One turn sends every row of this set to another row. A few are shown first. Where does it send the rows asked after them?
K649: +2.58,-0.72,+1.03,-0.13,+3.14,+5.44,-0.47,+0.32,-2.54,+0.83,-3.13,+1.40,+2.25,-2.36,-1.14,-0.66,+2.15,+1.11,+2.24,+0.26,-3.47,-0.34,+2.00
K177: -0.88,+1.89,+2.89,-1.23,+1.82,+1.96,-0.54,+0.92,-1.44,+1.00,-2.52,+2.18,+1.98,-0.70,+0.70,+1.03,+4.66,+1.42,+0.13,-0.99,-1.69,+0.91,+6.11
K683: -3.00,+0.36,+0.47,-2.08,-0.12,-1.41,+0.83,+3.57,-1.55,-0.92,+1.87,-0.12,+0.25,+0.15,-0.79,+0.29,-2.61,-2.81,-3.23,+0.23,+1.55,+1.50,-2.84
K260: +4.78,+0.58,+0.54,-0.14,+0.65,+5.67,+0.12,-1.63,-1.54,+0.90,-1.13,-0.74,-0.66,+0.96,-1.29,-1.74,+0.92,-0.29,+5.35,+1.53,-1.16,+0.77,+2.21
K482: -0.90,+0.71,-0.20,-4.42,-0.35,-0.41,-0.19,+4.46,-1.80,-0.01,+1.82,-1.26,-1.43,-0.16,-2.14,-0.82,-3.15,-2.59,-3.25,-0.20,+0.28,-0.29,-2.47
K474: +1.00,+4.92,+2.23,-0.44,+0.62,+0.64,-0.05,+0.96,-0.99,+0.16,+0.96,+1.31,-2.42,+0.98,-0.87,+0.98,+1.09,+1.75,+2.56,+0.17,-2.05,+0.78,+5.93
K711: +4.30,+2.12,+0.66,+0.74,+1.40,+4.41,+0.12,+0.46,-1.65,-0.41,+0.61,+0.97,-2.07,-0.25,-2.68,-0.76,-1.30,+1.75,+4.62,+1.45,-3.45,-0.03,+2.54
K12: -2.41,-0.71,+0.51,-1.52,+0.19,-0.65,+0.55,+5.26,-2.09,-1.19,+1.01,+0.75,+0.38,-1.23,-0.31,-1.06,-1.04,-3.01,-3.16,-0.50,+2.04,+1.19,-3.41
K7: -1.24,-0.98,-0.11,-1.76,+0.19,+0.23,+0.13,+5.08,-2.50,-0.18,+1.41,-1.32,+0.05,-1.02,-1.36,-2.46,-2.19,-3.09,-2.92,+0.10,+1.20,-0.26,-3.20
K575: +1.74,+2.26,+2.25,-0.59,-0.31,-1.91,-1.31,-1.59,-1.81,-0.74,+2.08,+0.02,-2.77,-0.10,+0.97,+1.08,-0.24,-0.84,+5.29,-0.37,+0.67,+1.80,+5.31
K248: -1.74,+0.32,-0.38,-2.12,-0.40,-0.39,+0.94,+3.52,-1.56,-0.37,+2.53,-2.10,-0.59,+0.24,-1.60,-1.17,-3.70,-2.81,-2.84,+0.79,+0.89,+0.55,-3.02
K353: -1.76,+0.08,+0.68,-1.59,+1.00,+0.41,+0.50,+4.25,-3.02,-2.01,+0.02,+0.78,+0.70,-0.16,-0.73,+0.16,-1.97,-3.77,-2.89,-1.13,+2.48,+0.11,-3.44
K962: +2.44,+0.29,+1.54,-2.20,+0.79,+4.02,-0.83,-0.20,-2.06,-0.18,-4.05,+1.44,+2.51,-1.75,+0.51,-3.85,+3.86,+1.05,+2.98,+0.05,-1.71,+0.68,+3.17
K981: +2.26,+2.79,+1.53,-0.50,-0.34,+1.29,+0.02,-1.70,-1.39,+1.68,+1.63,+2.06,-2.84,+0.01,-0.47,+1.74,+0.53,+0.28,+5.14,+0.82,-0.44,+1.38,+4.81
K75: -1.65,+1.34,+1.26,-3.60,-0.79,-0.21,+0.62,+3.27,-1.84,-1.26,+1.37,+0.17,+0.95,+0.88,-1.15,+0.58,-2.72,-3.08,-3.56,-0.61,+0.10,+0.77,-2.78
K238: -0.52,-0.16,+2.73,-3.57,+0.20,-1.91,-1.90,-0.04,-1.56,-0.21,-1.48,+1.12,+0.46,-2.38,+2.23,-0.77,+4.19,+0.36,+3.00,-1.59,-0.20,+2.11,+5.35
K614: +5.65,-0.21,+2.08,-0.04,-0.41,+2.36,-0.27,-2.37,-1.91,-0.90,+0.83,-2.04,-0.03,+0.17,-0.97,-1.61,-0.55,-1.51,+5.87,+1.25,-1.17,+1.00,+1.98
K570: -0.05,+2.48,+2.65,-2.70,-0.33,+0.19,-1.14,-0.18,-1.53,+0.38,-1.11,+4.06,+0.14,-2.54,+1.40,-0.26,+2.83,+1.57,+2.73,-0.81,-0.71,+1.58,+6.31
K549: -0.65,-0.72,-1.05,-2.64,+1.26,+0.70,+0.00,+5.36,-3.09,-0.18,+0.68,-0.85,-1.71,-0.90,-1.94,-0.66,-2.07,-3.65,-1.99,-0.95,+2.00,-1.08,-2.95
K897: +3.59,-2.84,+2.15,-2.75,+0.02,+2.26,-1.27,-0.25,-2.29,-0.57,-2.98,-0.74,+3.34,-1.93,+0.30,-3.28,+3.02,-0.72,+3.57,-0.23,-2.15,+1.04,+1.64

K575 goes to K238
K75 goes to K353
Where do these go?
K711 goes to K474
K981 goes to K570
K248 goes to K683

